-4.280,-15.193,13.680,-21.594
6.894,-16.420,4.021,-17.043
-4.405,-14.600,14.111,-21.606
: 6.894

0.193,-0.027,-0.079,0.023,0.017,0.067
-0.013,-0.097,0.075,0.099,0.185,-0.116
: 0.017

0.05,-0.13,-0.01,0.07,0.17,-0.02: 0.17

-0.01,0.01,-0.16,-0.04,0.19: 0.19

1.6,-0.2,1.3,-1.4,-1.2
-1.0,0.7,0.4,-0.9,0.5
: -1.2

122.00,105.83,-9.07,89.90,-103.55,69.19,55.12: -103.55
---
(-0.96, -0.44, 1.53, -1.24, -1.63, -0.04, -1.53)	-0.96
(-3.5, 1.3, 9.3, 13.9, -10.2, -1.6)	-3.5
(-0.921, 1.024, 0.173, 0.519, 1.429, -1.928)	-0.921
(0.14, -0.09, 0.00, -0.09)	0.14
(0.79, 6.97, -11.22, -11.56, 17.67)	0.79
(-15.0, -0.7, 12.9, -2.1, -7.8, -15.5)	-15.0
---
[[-16, 0, 2, -35, -21], [-21, 6, 0, -28, -33], [3, -17, 6, -13, 3]] gives -21
[[-4, 3, -9, -4, 15, -9], [13, 25, 23, 1, 37, -2], [5, 7, -3, 14, 12, 2]] gives 15
[[-26, -40, -11, -35], [-25, -22, -18, -10], [-34, -10, -35, -22]] gives -25
[[13, 42, 25, 11], [8, -4, -14, -11]] gives 8
[[5, 35, -7, -3], [-19, -23, -8, 14]] gives -19
[[26, -24, 2, -13], [-31, -3, 33, -14]] gives -31
---
[[  1 -32  -2   2   5  -4]
 [  0 -32  -1   2   6  -5]
 [ -1   8   1   0  -1   0]] -> -32

[[-18 -19 -10  38]
 [ 41 -35  20   5]] -> -35

[[ -1   5   8  -8   3  12 -38]
 [ -3 -11   4   9 -15  -3  19]
 [  1   9   6  -8   0   3  -5]] -> -11

[[ -2  30   0 -14]
 [ -2 -40  -1   8]] -> -40

[[ -2   0   2  -1  -3   9  -8]
 [  8  -2  -7   3   6 -30  21]
 [ 13 -11 -11 -13 -15  38 -35]] -> -2

[[  0   2  -2  -2  -1  -1   4]
 [  2  -1   2   2   1   1   1]
 [-26  -2 -32   1   4   7  -8]] -> -1

[[  3  23  10 -12  -3   4  -1]
 [ -2  32  20  -2   7  26  27]
 [  3  22  14   4  -3  17  -1]] -> 32

[[ -3   0   0 -30   1  -1]
 [ -5  -2  -2 -28   1  -3]
 [ -4  -2  -3 -22   1  -1]] -> -2

[[ -2   0   1 -13   6]
 [-14 -14 -16  35 -36]] -> -14
---
[[-37  13  -7   7  24]
 [ -8 -31 -20   3 -16]] result: 3

[ 30  15 -11  -5] result: -11

[20 -4 12 14 30] result: 14

[ 16   7   2   0 -23  34  17] result: 34

[[ 19  22 -20  -7  16  -3]
 [-13  -3 -42   7  10  23]
 [-13  17  -5   7   9  -5]] result: 9

[[ -4  -7  -4  -4 -39   2  -2]
 [ -2  -3   0   0 -24   1  -1]
 [ -1  -3  -1   0 -23   0  -3]] result: 0
---
[632, -123, 10, -629, -752] yields 10, 632
[32, 38, 28, 36, 200, 208, 35] yields 36, 208
[2, -4, -35, -50, 10, 36, 6] yields -50, 36
[[569, 388, 586, 491, 826, 467, 649], [443, 620, 715, 737, 228, 246, 267], [401, 620, 973, 737, 826, 357, 649]] yields 737, 973
[930, 376, 433, 411, 2] yields 433, 930
[5, 11, 10, -36, -15, 6, 30] yields -36, 30
[2359, 9114, 2418, 1590, 2990] yields 2418, 9114
[1, 7, 2, 8, 2, 1, 5] yields 8, 8
---
[[-40   0  -6   8 -36  -7 -15]
 [  9   6   5   3   0  12   2]] Answer: 12, 9

[31 17 23 29 30] Answer: 31, 30

[ 40 -40  -1  -8  -5   7  -3] Answer: 40, 7

[[ 8 15 19  3 33]
 [17  4 36 17 21]] Answer: 36, 33

[ -9  19 -17  33 -39 -27] Answer: 33, 19

[[  2  29  27  -8 -14  -4  -8]
 [  5   8  -5 -19  19  12   3]
 [ -3  18 -12   9   7 -41 -15]] Answer: 29, 27

[[-27  -7  35 -11]
 [  7 -17 -14  18]
 [ 39 -12 -30   8]] Answer: 39, 35

[-15  -4 -13  24   2  37] Answer: 37, 24

[27 -7 -4 38 20] Answer: 38, 27

[-34  -5 -35   1] Answer: 1, -5
---
[  4   9  14  34  -6 -19]	-6

[[ -2   0  -2   0   0   0   0]
 [-28   7 -28  -4  -6   1  10]
 [-34  32 -41 -22  -6  22  23]]	22

[34 15 13 -2]	13

[ 15   4 -35  -5]	-35

[ 16  13  34 -25  -8  -9]	-8

[[ -2   0  16  33  40   6]
 [  2   0  -7   7  -3  -5]
 [ -1   0  23 -24 -29   6]]	-29

[[-19  21   0  -8  25   2  -9]
 [ 21 -25  -3  -2 -31  -6  15]
 [ -8  17   8  19  20  12 -19]]	12
---
[[-13 -29  -5   3  -1]
 [  2  13  -9  -7 -10]
 [-34 -24 -20  24 -22]] Out: -24

[[  7 -16   8  15 -14  -3   3]
 [ 34   2  16  32  -5  18  -1]
 [ -7   0  -2  11  -1  19  -6]] Out: 0

[[  6 -34  32  -6  29  31]
 [ -1   7 -33  40 -20   3]
 [ 28  34  19   1 -39  -4]] Out: 34

[[ 30  -8  27  25 -13]
 [  8  -9   5  -1 -19]
 [ 34   4  35  28 -10]] Out: 4

[[-24 -16  15 -17 -24 -33]
 [-23 -10  17   2 -38 -12]
 [  8   6 -18   4  36  28]] Out: 6

[[ 39 -10 -12  -6]
 [ 15  -1  -1   2]
 [ -3  -7   4  -8]] Out: -7

[[-13  15  19  20   9  22]
 [ -5 -19   4   1 -12   2]
 [-17  -8  -1  31  -6  -3]] Out: -8
